One vector is turned by the same rotation once a tick. Each row is the vector after some number of ticks, and that number follows the row.
The counts run from 0 to 339.
[  7   5 -16 -33  41  -9 -36   4   0  10  13  -2  -6  -4   2   1  -1 -34
   4 -17 -45  20  -5   8  24 -27  28 -27   8 -12 -30 -12 -19  61   6 -12
  17   3   0 -34  18   7   7  32 -32  22  45   5 -23  21   9  14  35  -8
 -15  -9 -22 -43   5  22  38 -11   8   7 -28  -9] => 107
[-21  17  19  -4 -12  15   2  -2 -40  26   3  -5 -26  10 -19   2   5  -6
 -14  -2  -1 -47  24  26   9 -35   7  -1 -18  19 -33 -12  -5   3  23  47
  24  10 -16  45   6 -18 -30   3 -18  11  -7 -29 -23  19   0   6 -16  21
  -9  13 -33  19 -49 -20  -6   9 -50 -18  32 -11] => 48
[ -3 -10  -6 -14 -23   4  48 -27   1   0   0  -6 -13  -9  10  -3   3  -7
  -4 -18   4 -44  20 -40  16  10  -9 -14  -7 -22  20 -23  20  -4  16  11
 -48 -15  17  39  26 -30 -19  32  25   6 -39 -19 -33  -9  -8   5   7   8
 -23 -23 -34 -10 -26   6   2  12   2  25  59  22] => 197
[-53 -46  -9 -16 -39   7  15 -11  37   5  31   0  -6  20  20 -29 -19 -28
  -7 -15  -9  19  -8  -4 -12 -17  52 -35 -34  14 -20 -32 -10  -1  12  30
   5  23 -14   7  15 -31   7  25 -28  10   8   8 -17   3 -12 -19 -26   8
 -18 -12   3 -23 -13  -3  -9  19  -7 -47 -39 -21] => 74
[-27  15   2 -42  -1  14 -37  -1  -2  -1  24  14  -1  10 -25 -37  10   1
  -8  -6  15  -8  36  38  -2   0  13   0 -26   1 -16  16 -12 -26 -37   0
   1   8   5  35  19 -13   2  -8  -5  28 -33 -57 -37  34  -1 -35 -26 -38
   0 -14   6  15 -18  -9  10  -8  39  -6  25 -21] => 332
[-37  19 -18   8 -34 -23 -14 -37  -4  -7  33  52  -9   0   0 -31   9  14
  -3   0  41  35  32   1  -4  -8  14 -28 -25 -15  28   5  -5   1 -12   7
   7   6  13  49   2  17  -5   7   5  40   8  -3  -8  22   2   2  12 -17
 -11 -17  -8  -8   2 -20  42  11   0 -14 -31 -29] => 162
[ 11  31 -10 -11   6 -20  13  20   1   5 -23  18 -39   6  56  24 -15   9
  14 -27  17  29  16  46 -26  -7  52  -1 -32   8 -22  -3   2  23  22  49
  14 -35   1   3 -11  18 -23   1 -15 -15 -11  13   2  14 -25 -17  15   8
   2   5  31  -2  14 -43 -27  -4 -12  -3 -39 -42] => 234
[-27  13   6  14  29   0  44   0 -15 -25  15  13  -1 -13  43  -9 -25 -12
  22 -10 -14   6  23  24  -4 -17  19  -4   9   4 -28 -24  34  37  15  61
  -5 -18   5  22  13  15  13   9 -10 -44 -15  21   2  -4  -4  19  22   7
  -2  -6  14 -32 -29 -23 -32   4  16  24 -14 -18] => 246
[-24  27   8   5   7 -12 -47  14  21  14  10  62   2  29 -42 -32  -2  -4
   0  13  18  26  23  16  -4  15  11  -5  -8 -26  -9  21  11 -17  -4 -11
  -3  18 -12  22 -16  33 -27   4  36  32   0   6 -30  27  -5  -7  46 -11
  -3 -44   9 -21  27  -3  43   8  14 -26 -29 -22] => 167
[ -2  16 -12   2  11  22  27   2   9  22 -36   8  -4  14  49 -22   9  14
   1  33   0 -29  -3  12 -11  -5  34  -8 -10  12 -45  41  27 -14  16 -18
   5   4 -11  41  47 -19  -6 -27   6   0 -61  -8   4  12 -12  -5  37  14
   3   3  12  -1 -21 -20  -9  28  15   3  52  35] => 45
[ 54   3  12  11   9   5  15  11 -24  49 -32  18   8   1  25  38 -28 -29
  23   2   5 -50  -9 -15   5 -24  -5  -3 -20 -24  23  -9  -1  16   1  -1
 -29 -19  36  29   1 -15 -21   8  28  14  21  -6 -37  32 -14 -12  31  14
 -29 -24 -23  -3  -7 -27 -20   9 -20  25  16  37] => 203
[-39   0  -3  29 -17 -23  19  -9  21  -9  20  44   2  14  11  -2  21  14
 -16 -20  12  11  29  -8   6  39 -27  13   6  -9  15  -9 -30 -61  23 -12
   1  12  23  11  31 -36 -27  -3 -11 -14 -37 -21 -14 -12  35  11  30  20
   9  14  20 -44  15   1  24  14   8  23  12  12] => 165
[ -6  66  10  19   9   1 -34   7  24   5 -16  43 -17  24 -22   8  -7 -10
 -29  -2  40  10  33  46  -4  10  -5  10 -13  -1  -2  22 -19 -31 -12  -8
 -18  -1  11  31 -15  20 -39   4 -12  23 -13  -9 -38  48  15 -17  28 -21
 -10 -19   5   6  24  15  41 -22   2  12 -18 -10] => 168
[  9 -12  -7 -28 -32 -19  18  24  27  35  -5  -4  10   2  44   6   2  33
   8   2   4   8   8  -1 -36  -1  39 -31 -45 -13  -3   9  -8  23  36  33
  17 -21 -11 -21  -7 -25  -3  -5   3 -19  -5  22   3   0 -17   5  59  24
  29  10  34 -18  -1 -43 -16  46 -12  -5   1   6] => 226
[-23  30   3  -4  -3  24  -5  28 -12  24  -3   8 -14  10 -29   3   7  24
 -16 -20  54  12  32  37  -9   6   3  22  -2  12  17  24  -8 -23 -23  14
  43  -1  22  22 -16   5 -40   3  -1   4 -10 -42 -28  45  17  -1  11 -20
  24  27   1  18  15 -12  34   8  10  13 -31 -33] => 152
[  7 -12 -13   1  -3  10  22  10  17   6 -15  37  10  -8  47  11   8 -19
  18  -2 -38 -14  19 -50  -5  25   4 -19  -4 -35  -2 -13   5  22  25  -3
 -10  -9  21   9  16 -17   8  10  39   4  -1 -19 -23   6 -26  19  33  11
 -15 -43 -15 -39  -4  -5  -9  14   6  15  30  24] => 198
[-23  22   1  -9 -21 -11  21 -25 -26 -24  16 -15  -9  -8  32 -29   8  -4
 -16 -20  -2  13  30  45   9 -16  46  -4 -18  17 -18   1  16  16   8  51
  -4 -23   1  46   7  24  27  18 -38  -6 -54   7  -3  -9  -7 -11  -1   4
  -6  -1  -6  -4 -43 -20 -13  -2  -9  12  -5 -21] => 245
[-12  12 -21  12   9  18 -29  11   8 -30  10  25 -22  -1  33 -24  -7 -12
  17 -12  -4  29  29  58   9 -19  51 -13 -19   0 -36  12   4  44  10  32
  -2 -18   9  21 -16  32  16   0  -4 -17 -17  42  -4  19 -32   6   8 -19
 -24 -15 -10  -1 -18 -27 -13  -7  11 -20 -30 -19] => 250
[ 11 -33  -7 -19 -19   1  43 -12   1  21  -6  13 -11  -1  28  12  -1  11
  26   2  36 -14   0 -56 -27  15  19 -13 -19 -27  -6 -30  41  44  20  20
 -12  -4  -4  12  13 -31 -22  -2  20 -22 -15 -21 -13  -9 -26  -2  27  40
 -12   9 -31 -26  -1 -55  -4  26   0 -13   5  10] => 214
[-26  38 -21   9  -3   5 -27  52   3  29   7  32   4  24 -19   4  12  24
   6   1  34  36  24  27 -24  20  -3   7 -13 -19  11  23 -28   2 -12  10
  50  -7  33  11 -20  11   9 -13  10  14  42 -13 -25  35   2 -18  15 -36
   6  10  17 -18  23  -3  28   1 -12 -10 -37 -35] => 151
[ 16  -9 -19 -15 -47  -4  18 -16   0  44 -12   9  17   7  26 -21  -6   8
   7  48  24 -16   1 -39 -24  -8  56 -41 -57 -30  -6  -3   7  28  14   8
   6  -6  16  11   8   3   8  -2  31  13  14  21 -19  25 -43 -12  36  -5
  -7 -43 -14   1 -16 -23 -15  25 -12 -33  28  31] => 210
[-17 -11  -4 -28  32  39   0 -31 -23 -14   2 -26  -3 -21  -9 -20 -13  -9
 -19   9  15 -44 -22 -19  34 -13   1 -11 -16  31  22  15  21  -5   5 -32
   1 -43  47  18  18 -12 -29  11 -20 -10 -35   0  -6  36 -20 -17  -9 -16
   0  15 -46  21 -27   5  16  11   6   3 -29   3] => 284
[-14 -11 -14 -34   9  -1 -33 -16  26 -17  13 -20  -6   7   9 -25  16   8
 -20 -10   7   0 -22  12  33  33  43 -33 -24  24 -25  15 -27   3   3 -29
   1   2 -10  -5  43 -17  22  18 -46   2 -46  26 -13  -1 -19 -22  14 -15
 -19   0 -27  -4 -21  23  38  -8  40 -15 -10  22] => 101
[-19  -9 -21  13  17  40 -12  34 -10  13  14  21  26   3   4   4 -14  23
  24   5  55   5  33   2   9  -3 -32   9 -42 -19  14  -2 -25  -8  -8  14
  31 -19  46  -8   8 -25 -20 -50   4 -12  32 -23 -21  38  23   9  33 -30
  -1  32  13   5  18 -46   9   9  13   1 -16   3] => 143
[ 11  10   8  15  66  53  19  -3   1  -7 -12 -16   5  -9  18  -9 -24 -45
 -10 -13  -1 -31   5  38  20 -28  28   9  18  32  -3  34  17  -8   2 -33
 -20 -20  45  21   1  16 -20   7 -12  -8 -41  14  -1  37 -12   9   5   8
   1  24   0   3  -6   9  -7  -7  23  19 -42   7] => 268
[ -3  19 -22 -14  78  17 -36  37 -33  -2 -20  17  12  11  -9   3  -1   4
  34  18  -2 -17 -24   2  -5   5 -10 -10  -9  -4 -29  10  14  -2   0 -24
  23  -8  11   2  45 -15 -34 -33 -16  -4 -17 -11 -16  34  15   5  50 -18
  40  14 -20 -29  16  -7   6  34  16  11   7  19] => 307
[-29  17 -41 -19   2 -17 -46 -26 -46   7  19  16 -10  11 -13 -35  13  10
  35  16  11   6   2   2  -3 -22  17 -50 -20  -3 -12 -14   3  22 -19  -7
  23 -19 -15  34  13  19 -23   0 -23  37  12  -4  28  30  18   5   1 -40
 -11  11 -18  12   9 -44  34   5 -11 -30  -4 -43] => 310
[-22  35 -42 -16  35  21   2 -20  14   6  16   0 -24  28   1   1  11  11
   6 -10  33  12  25  -4  12  43   2   9  -6  -6 -16   9  19   8 -30   4
  18   2  42  31  19  24  12  -9 -20  -1 -29 -32 -36   1  13  -8 -49 -47
 -38   0 -23 -15  -3  -8  25  12  29   2  -3 -50] => 141
[ 24  11   7 -14   9  -8 -17   8  -5  30 -11 -29  18 -17   6  -4  21 -10
 -15 -10 -17  11 -22  20  24 -23  37 -11 -19  44 -12  11 -38  38 -17 -24
  34 -19  -1 -28  25 -19  -1  21 -51  14  13  -4 -10  17  13  19  40   0
  19  22 -12 -14  -2   8  43 -11  14  20 -22  27] => 112
[  2 -21  -3  24 -29 -15  11  11  47  -1  -4  63  -1   0  37  16   1 -11
  13 -39 -27   2  23 -16   7  23 -20 -28 -44 -28 -15   7 -25 -24  32 -31
 -17 -13   8   2  12  -8 -30  -2  21   9  13  18 -32 -15  -7  20  40   8
 -44 -29   6 -36  27 -21  26  -7   5 -11   6  31] => 182
[ -4   8   3 -33   8  16 -13   1 -24  26   3   4 -28  10 -14  19   7  17
  22  24  22 -18  33   5 -19 -23  25  11 -34 -22 -26 -25  10  39  37  43
  12   4  -6  14  -3  -4  -8  10  -7 -13 -10 -12 -37  10 -22 -38  11   7
 -24  -2 -45   0 -22 -18  -7  11 -42 -17  -5 -35] => 223
[-12 -11 -31   1  27  24  37 -32 -12 -36  -4 -15  10 -21  46 -11   4 -11
   4  18   1 -21 -25 -13  25  17  -3 -48  -5  13  33  17  40 -10   1 -31
  14 -25  57  17  33  -5  -9   4 -20   4  -8   8  19  18  -5   4   7 -40
   6   0 -17 -24 -17   5   1  35  17  28   0   5] => 285
[-32 -29 -14  -4   3  -7 -16  -3 -45   6  21  31  11 -18  18 -14   4  10
  33   7  10  -4  17 -20 -10 -38 -15 -32 -45  -3   0 -13  -6  -9 -14  13
  26 -14   9  24  47 -40 -20 -24 -16  29  19 -14   9  12  26  33  28   1
  21  25  13  -5   7 -71   9  22   6  -3  19   9] => 318
[  4 -14  -2  -6  58  18 -11  27  -7  -1  -4 -17  10   1  17  20  -2   7
  -1  11 -13 -12   4   6  29  12 -17   1  -6   8 -29  -9 -34   7   6 -30
  12  -5  21 -35  54 -35   4 -10 -38 -11  17 -21 -37  16  37   9  32  -6
 -30  17 -16 -23  -2 -16  29  -8  12  20  11  36] => 116
[-30  -8 -22 -35  -7 -22 -29  25 -17  -1  27  31  25  17   0 -28  25  34
  30  -7   0  23  -6   5  -9  -6   7 -47 -25 -17 -29  -5  -4   7   0 -17
  40   5 -28 -13  49 -32   4 -24   9  24  11 -19  -2  15   8  20  31   5
  11  13   6 -20  21 -33  37  22  26 -35  10 -34] => 314
[ 17   5 -20 -37 -31 -15   4 -22 -14  13  -5 -35  -8  -6  13 -13  22   4
 -21 -35 -17   1  -4  16  35 -11  19 -35 -16  46 -13   3 -30  21 -25 -16
  28 -15   4 -10  14 -11  -7  38 -68  33 -10  -1   3  -5  17  17   2 -15
  -2  28 -19  13 -11   2  55 -21  11  -2  -8  -5] => 113
[  3   3  -4   7 -44  -8  42 -32 -34 -21 -23  15 -23 -24  27 -14  14  16
  32  -5   7 -26  -3 -10   4   0 -13 -44 -25 -12  41 -10  26   4  22  13
   1 -44  20  28   1 -13 -67  21  -3   0 -24 -15  23  -2 -15  -8  35   9
 -29  14 -33  -2 -25 -29  -5  20   1  -4  16   2] => 22
[-40 -26 -26 -10   6   4   6 -46   7 -18   6   8   6   2   8 -28  11   6
  11  20   2   2 -26 -35  20  19 -17 -66 -17   8  -3  -7  -1  -9  35 -43
  25  -1   9 -22  39 -21  -3  -5 -24  11 -36 -14  11  -3  -8  -5   3 -21
 -15   5 -38 -39  -9  -6  51  39  12 -24  -7   4] => 297
[-21 -25 -10 -28 -20  -1  23   6 -10 -15   8  10 -26 -10  40 -33 -12  -6
 -18 -26   6 -13  12  20 -31 -10  47 -35 -33  23   7   9  12  -9  -6  53
  -4 -12   9  43 -22   6 -13  23  -4  -5 -31  -2  -2  39 -20  -2 -22 -20
  24  -7  13  21 -19 -12 -27  15   7  -7 -20 -34] => 70
[-27 -48  24 -27  29  36  24  10 -49 -11   9 -17  23 -12 -19  -4 -13 -25
  12 -32  -6 -24  -1 -11   7 -14  -9 -15   3  21  27 -21  17  -2   5  -1
  29 -38  41   0   8 -22 -20  17 -16 -23   7 -20 -12  22 -10  22   6  16
  13  26 -46 -21 -19   8  17  33   6   1 -32  -5] => 279
[-19  13 -20   4  38  11 -53   3   1   3  -3  22  22  11  14 -23  -8  15
  -3  28  17  -8  11   7   2 -14  -3   6 -31   0 -38  24 -19 -40 -19 -29
  -6  12  16  21  56 -20   3 -47  -6  17 -43 -28 -11  12  18 -20  14 -10
   9  -5   3   0 -10 -28  20  -8  37   8  45  13] => 324
[-27   2   1  -2 -17  18 -27  14 -11  26  10 -11  32   4 -34 -12   4  48
 -11  27  62   8  25 -17  17 -12  -4   2 -29   6   9  23 -21 -11  -7 -15
  47  -1  31   7   9 -35  22 -37  -7 -17  -4 -23 -20  30  21 -14  32  10
  35  12  -3   2 -13 -13  32  28  25   6   3   9] => 144
[-34 -24  16 -27  18   8  -7  11  -6 -13  31   5 -23  16 -11 -15 -29 -41
   7  -6  -3   5  -6  23 -20 -21  42 -16 -30 -11 -29 -22  -4  20  19  48
  -7  15  -1  26  -8   4  17  18  -9  -9   3   6 -30  39 -26 -20  -9 -21
  -4 -20 -19 -19 -16   0 -23  12  -2 -28 -33 -33] => 75
[-13  20  17   6  38  18  12  17   0   7  19  -3   5   5  -4  -9 -25 -41
 -10 -24 -40  13  33  52   2 -19  54   8  13  10 -64  -1  -2  35  26  27
  11   7 -12  -7 -17  31  18  16 -16  -2   3   7 -37   9   1  11  18  14
 -24 -15  -2 -42  -8   0   7 -13 -18   1 -30 -29] => 255
[-13 -28 -16 -44  56  13 -12 -11   7 -39  -4 -14 -15 -13  42 -18 -16 -18
   7 -12   6 -10 -28  26  15  13  30  -4   6  31 -14  -3  14  -2  -7  -8
 -31 -13  17   1  27 -25 -15  35 -36 -21 -67   2  -2   8 -12  -8   8  -9
  -7 -15  -2   2  -3  23  12   6  39  49 -21  22] => 93
[  6   9  22 -21 -19  -6 -19  -9 -12  56 -14   6  -2   4   3 -13   5  18
  -5  16  31   6  -7   7 -19 -27  41 -14 -30  14 -20   8  -2  44  20  28
  19  14 -33  17 -32  10  -5   8  11  -6   6   3  -9  22 -24 -17  40  31
  31  -2  -8   1   3 -24  -8  28 -16 -22 -20  -6] => 227
[-13   0   6 -45  10 -21  12 -39 -22 -41   9 -18 -23  -1  13 -19  11 -20
 -35 -21 -10   8  -8  27  20  -7  22 -33  -5  33  -2  -8   4   9 -16  15
 -10  -9  -1  23  21  -1  -2  72 -38   3 -16   8 -14  24   2  -2  -7 -12
   7 -16 -25 -18 -26  44  22  10  24  31 -20 -15] => 97
[-16 -23 -32 -31  18   9   5   6 -64   5  29   9  13 -13 -10   1  23  19
  51 -30   6 -22  33 -10   5 -13 -20   3  -6 -12  24 -45  18  21 -27  23
  32 -17  12  10  26 -13   4 -13   3  -4  25 -47 -28  21   9  34  13  -3
   6  24 -32   4  -5 -34  36  17  24  13  -8 -25] => 131
[ 32  10   0  14 -19 -14  21   8   2   9 -27  51 -12  -7  43  12 -11 -25
  18 -43  -6 -15  27   4 -14  -7 -13  -5 -17 -13  36  -2  -3 -18 -10 -11
 -20 -32  30  34   8  -4 -47  11  22  20 -13  -3   6  23  -3  28  44   5
 -23 -11  16  -5  24 -13  -8 -15   4  27   3  29] => 186
[  8  26   4  -9  40  31   3  12 -20  12 -12  -4 -30  18  24   9  -9  28
  -5  39  21 -19  25  16 -13   8  16  31 -12 -15 -17  -2  26  20  22  38
  -6  -9  15  14  23 -16 -14   7  -1 -42 -61 -17 -47  13 -21 -50   2   4
 -12  -9 -14  -1  -3   0 -28  14 -22  24   8  -3] => 224
